Rotation paths and how fast each direction turns (degrees per step)
Each turn is a multiple of 5 degrees from 10 to 175, or 0.
Each row of a path follows its step; steps can be skipped.

step 5: [ 1.46  0.40 -2.83  0.63  0.91 -1.96 -1.13  0.90 -1.05  0.40  0.53 -0.29
  0.26  4.00  0.55  1.06  0.94 -0.05  0.26  0.96  1.06 -0.58  1.91  1.32
 -0.45  1.41 -0.49  0.01  0.56  0.21  0.35 -0.33 -1.20  0.62  0.08 -0.55
  1.00 -0.22  0.85  1.31 -1.46 -1.19 -0.35]
step 6: [-0.22  0.16 -0.58  3.01 -0.21  0.24 -1.04 -0.68 -0.39 -0.33 -1.27  0.28
 -0.68 -0.03  1.05 -2.31 -0.66  2.05  0.48 -0.84 -0.66  1.33  0.09  1.50
  0.29  0.15 -1.86 -0.23  2.57  0.27  1.23 -0.08 -1.54  0.12  2.48 -0.10
 -1.99  1.29  0.66 -0.65 -0.65  0.09 -0.62]
step 8: [-0.06  1.51 -1.07 -1.77 -0.68 -1.13  2.23 -1.32 -1.26  0.92  1.15 -0.67
 -0.65  1.66 -0.68 -0.71 -1.94 -0.95  0.25 -0.14  0.21 -0.44  0.37 -1.80
 -1.75 -0.85  0.06 -0.76  1.79 -0.32 -0.22 -0.24  0.21 -1.69  2.08  1.12
  1.19 -1.29  0.12 -0.70 -1.33 -0.54 -1.96]
step 13: [-0.40 -0.14  0.64 -1.66  0.60 -1.55 -0.69  1.96 -1.30 -0.85  0.28 -0.99
 -0.08  0.55 -0.53 -0.18  0.48  0.47  0.25 -0.09 -3.00 -1.17 -0.02  1.23
 -0.36  1.92 -0.54 -2.06  1.13  0.69  1.10  0.43 -1.96  0.62  0.01 -0.62
  1.16 -0.56  0.55 -2.36 -1.68  0.79 -2.03]
step 18: [ 2.17  2.59  0.45  0.72  1.31  0.84  2.08  0.36  0.30 -0.44 -1.14  0.04
  0.05  0.72  0.44 -1.97 -0.09  1.03  1.70 -1.09 -1.57  0.04  1.81 -0.20
  0.11 -1.36 -0.67  0.51 -0.35 -0.76 -0.01  0.70 -0.18  1.17  1.46  1.21
 -0.18  0.42  0.11 -1.39 -2.01  2.07 -1.18]
step 22: [-0.03  0.69 -1.25  1.82  0.30  0.41 -1.54 -1.53  0.88 -2.47 -0.79 -0.49
 -0.63  1.10  1.70  1.03  2.57  1.68  0.62 -0.39 -0.12 -1.75  0.12 -1.03
  0.68  1.65  1.13 -1.77  0.59 -0.83  0.45 -0.22 -1.36  0.49  0.72 -0.72
 -0.71 -0.82  1.34 -0.36 -1.91  0.15 -1.04]
step 28: [ 0.40  0.14 -0.60 -0.48 -0.67 -0.83 -0.37 -1.35  1.12  0.56  2.62  0.19
 -0.03  3.18 -0.30 -0.82 -0.27  1.37 -0.07  0.37 -1.22  0.68  0.00 -2.59
  0.14  0.37  0.73 -0.34 -0.45 -0.70  1.78  0.72 -0.66  1.73  1.82  1.43
  2.39 -0.95  0.94 -0.78 -0.53  0.94  0.13]
step 33: [-0.22 -0.02 -0.81  1.34 -0.43 -0.25 -0.87  0.65 -1.69  0.24  0.32 -1.35
 -1.12 -0.34 -1.71 -0.70  0.99  0.72 -0.22 -1.20 -1.76  0.44  0.84 -1.17
 -2.73 -0.34 -0.11 -2.63  1.88 -0.10 -0.07 -1.03  0.05  1.81  1.47 -1.29
 -1.06 -1.26  0.56  0.25 -1.96  1.54 -0.52]
Directions:
[ 0.11 -0.40 -0.18  0.22 -0.26 -0.10 -0.48 -0.08 -0.36 -0.19 -0.13 -0.15
  0.43  0.00 -0.21  0.00  0.34  0.60 -0.72 -0.30  0.59  0.16  1.08 -0.20
  0.19  0.25  0.53  0.11 -0.02  0.44 -0.18 -0.47  0.28 -0.37  0.08 -0.01
  0.10 -0.42  0.28  0.55  0.24  0.29  0.41]  65
[-0.15  0.37  0.17 -0.12  0.14  0.04  0.15  0.94 -0.63 -0.11 -0.56  0.50
 -0.18 -0.14 -0.31 -0.12 -0.22 -0.25 -0.16  0.35 -0.12 -0.11  0.12 -0.26
  0.48  0.27 -0.34 -0.35 -0.34  0.39 -0.36 -0.27 -0.21 -0.58  0.93  0.20
  0.00  0.08  0.07 -0.51  0.60 -0.12 -0.13]  60
[ 0.53 -0.06  0.22 -0.34 -0.06  0.32  0.13  0.08 -0.24  0.32  0.13 -0.14
 -0.24 -0.59  0.57 -0.44 -0.32  0.19 -0.12  0.19 -0.18  0.57  0.19  0.53
  0.01  0.37  0.07  0.00 -0.21 -0.07 -0.69  0.61  0.08  0.14 -0.01  0.23
 -0.83  0.47  0.42  0.44  0.13  0.77 -0.17]  125
[-0.21 -0.11 -0.34  0.53  0.34  0.02  0.02  0.11 -0.58  0.24  0.10 -0.52
 -0.19 -0.32  0.17  0.00  0.13  0.06  0.62  0.36 -0.10  0.40  0.16  0.29
 -0.60  0.04 -0.01 -0.04  0.71  0.23  0.07 -0.87  0.08  0.05  0.29  0.39
 -0.44 -0.04 -0.56  0.54  0.16 -0.62 -0.46]  40
[-0.48  0.59 -0.43 -0.34  0.10  0.05  0.63 -0.08 -0.42  0.04  0.18 -0.36
  0.16 -0.05 -0.31 -0.08  0.20  0.22 -0.29  0.09  0.53 -0.01  0.21  0.48
  0.12  0.03 -0.51  0.34 -0.29  0.30 -0.21  0.36 -0.36  0.37 -0.50 -0.20
 -0.17  0.34  0.29  0.09  0.17 -1.07  0.62]  70
